In the data rows, 50 means zero.
Here are some numbered points:
[38 64 57 46 54 63 57 46 43 58 44 58 46 48 57 50 35 41 48 56 39 60 54 63] 0
[44 59 46 37 29 54 36 52 42 52 47 50 56 42 35 36 52 44 44 29 60 55 33 37] 1
[62 47 48 39 52 50 55 53 45 59 49 56 65 50 45 50 59 47 45 62 48 49 54 57] 2
[49 55 53 40 50 47 60 49 54 46 54 52 48 47 56 42 56 48 60 51 57 35 61 36] 3
[55 43 55 40 47 48 49 59 49 43 53 35 61 52 39 55 50 53 50 37 51 45 44 39] 4
[58 47 32 52 33 53 50 48 58 46 31 56 53 69 45 67 55 43 37 74 53 45 40 51] 5
[28 61 54 44 56 42 56 42 55 58 37 66 54 36 58 62 30 53 58 66 43 47 54 71] 6
[64 48 29 40 55 66 74 45 55 54 59 60 62 52 48 54 60 37 45 47 51 64 40 49] 7
[51 49 46 48 43 54 67 44 60 53 48 59 57 50 60 47 52 54 52 52 52 55 58 59] 8
[46 43 33 37 45 49 43 50 53 53 44 57 50 64 58 56 50 52 57 63 40 52 38 48] 9
[57 54 60 58 49 49 58 54 39 43 55 63 49 43 51 36 47 44 56 66 42 46 66 60] 10
[52 57 57 74 60 63 50 52 45 38 41 53 42 68 54 68 32 52 57 66 32 59 60 74] 11
[43 50 52 38 48 45 49 49 33 52 53 37 52 39 53 44 51 51 54 44 53 39 62 58] 12
[63 56 49 54 41 53 50 58 65 54 49 57 52 33 50 44 50 42 48 59 47 47 47 60] 13
[48 54 56 53 49 47 58 55 50 45 47 47 48 59 48 43 46 47 42 48 51 52 55 55] 14
[47 52 55 57 35 58 39 60 53 55 37 50 30 33 55 38 35 69 45 46 57 45 63 57] 15
[40 49 55 38 74 34 38 54 43 54 24 48 56 34 65 55 30 66 56 62 41 39 49 73] 16
[48 67 58 62 60 51 64 47 33 39 61 42 55 81 40 77 42 50 56 55 50 74 55 63] 17
[53 46 61 44 55 40 60 50 39 33 63 30 38 57 43 23 75 61 58 34 49 39 71 28] 18
[65 46 67 54 46 41 70 51 45 43 63 44 48 60 44 46 58 49 48 55 53 53 66 52] 19
[57 53 52 67 50 46 52 51 45 34 54 44 47 53 50 61 47 42 43 50 53 46 49 49] 20
[33 55 42 40 56 56 50 38 37 50 45 64 55 27 62 57 53 49 48 55 62 46 55 53] 21
[29 50 31 62  0 55  9 45 82 50 41 40 27 40 14 25 72 61 31 40 62 25 58 32] 22
[47 49 83 73 91 40 78 58 16 62 53 68 27 50 78 32  7 43 70 48 22 67 81 83] 23
[57 51 50 49 46 55 52 47 39 46 58 50 49 48 55 43 66 48 38 55 56 53 64 55] 24
[53 51 62 50 37 61 56 44 43 59 41 60 54 47 44 47 51 47 48 52 49 49 55 46] 25
[61 63 52 45 64 62 71 46 46 56 62 45 61 63 52 51 45 38 44 55 45 65 42 59] 26
[51 53 47 42 60 60 63 53 41 56 60 56 63 47 50 43 58 46 40 42 53 63 33 43] 27
[43 38 62 20 99 34 38 37 49 48 26 52 82 72 70 99 49 86 77 54 36 42 33 57] 28
[48 41 59 46 42 38 36 63 31 37 58 44 44 62 51 43 63 52 52 46 59 25 61 36] 29
[43 31 62 64 46 50 50 55 58 59 60 45 38 59 57 48 47 51 45 47 55 39 49 54] 30
[56 47 48 88 56 60 61 46 55 52 56 51 40 48 39 44 35 45 44 60 41 64 47 57] 31
[27 54 43 36 34 39 30 60 48 44 33 62 41 15 61 22 47 36 56 59 45 24 69 69] 32
[58 42 49 54 68 50 59 46 50 58 53 48 47 47 67 72 40 46 59 58 42 43 51 53] 33
[43 46 62 45 56 36 53 63 49 45 50 43 42 42 37 42 45 61 64 45 49 43 48 47] 34
[50 55 41 44 46 45 46 44 48 58 59 40 51 56 65 50 57 46 51 48 63 48 36 48] 35
[47 52 48 53 48 56 38 56 50 43 55 49 47 42 48 46 53 37 42 57 60 47 49 51] 36
[45 56 38 46 57 59 47 50 36 58 56 51 62 63 51 63 53 41 52 63 57 64 38 52] 37
[52 52 49 55 51 46 54 50 41 48 61 43 36 52 48 55 35 49 54 44 52 52 55 60] 38
New points follow, each followed by the numbers of its two nearest points above, looking only along the 7 directions in which the numbered points spread most, nearest first.
[46 52 57 50 54 56 45 53 62 49 44 36 30 47 53 44 55 49 46 46 51 52 62 53] 30 14
[57 40 51 40 44 57 48 43 58 51 51 45 65 54 52 67 74 45 45 37 56 62 34 40] 35 4
[52 55 37 46 37 51 51 39 52 56 50 50 51 38 54 54 67 50 40 47 48 34 44 45] 35 36
[19 44 43 62  0 69 16 60 78 50 42 42 30 50 21 18 66 61 30 44 63 23 56 35] 22 15
[48 51 53 56 68 47 39 55 63 56 40 65 66 36 50 54 26 58 52 37 41 47 48 57] 6 33
[41 48 51 61 37 52 52 55 52 60 33 61 40 42 37 47 38 53 42 51 52 41 67 51] 15 13
[51 48 41 39 44 50 58 45 56 58 59 37 64 50 46 56 51 55 47 40 42 49 34 49] 35 4
[58 53 53 43 42 45 62 42 40 42 42 50 57 52 44 49 52 31 50 59 53 55 57 46] 24 2
[59 40 48 64 48 49 45 62 72 61 33 53 51 53 40 57 46 47 52 54 40 47 41 53] 30 13
[22 59 45 41 50 56 10 56 54 56 47 58 45 24 49 49 35 55 66 23 65 44 29 41] 1 15
[58 52 46 57 54 58 59 50 56 59 56 51 48 53 50 37 51 50 41 41 61 53 44 37] 25 27
[54 55 53 67 65 52 63 49 39 53 52 38 48 67 49 40 44 50 41 37 54 67 53 56] 38 14
[65 53 53 47 28 52 39 48 58 47 42 46 43 54 31 46 65 42 53 51 48 49 36 46] 36 35
[51 42 52 59 54 45 49 56 43 54 65 46 48 53 35 45 52 36 49 36 49 46 60 50] 14 38
[41 66 61 59 78 48 60 51 33 43 53 41 52 73 46 72 38 46 69 49 44 65 48 56] 17 38
[63 55 65 34 72 45 63 47 29 65 61 47 67 37 54 43 60 59 59 35 60 54 45 32] 27 4
[44 41 58 53 30 44 51 59 49 31 50 42 51 82 47 58 62 55 44 41 55 59 63 36] 20 4
[39 62 45 35 72 45 43 54 37 60 46 66 52 44 50 39 51 47 47 45 54 54 44 59] 21 12
[60 46 61 58 49 50 60 57 49 35 49 37 48 61 46 64 57 63 48 64 48 58 65 43] 20 19
[57 43 52 57 43 45 64 48 41 41 34 49 49 63 54 41 42 38 44 68 55 53 70 63] 10 20
[55 42 33 62 56 58 56 47 57 44 49 50 59 64 41 54 43 53 47 57 43 69 46 51] 20 14
[57 50 49 47 31 55 43 46 54 56 52 38 61 48 39 45 53 41 50 46 52 52 43 41] 35 36
[41 53 48 63 36 63 47 46 52 52 48 39 51 62 42 53 55 42 56 56 47 51 49 54] 20 36
[19 35 76 31 56 24 30 55 30 63 54 40 21 43 54 30 57 64 64 27 54 27 79 53] 34 12
[70 44 46 44 61 55 68 54 50 54 61 55 44 43 54 35 52 39 41 46 59 50 45 52] 8 25
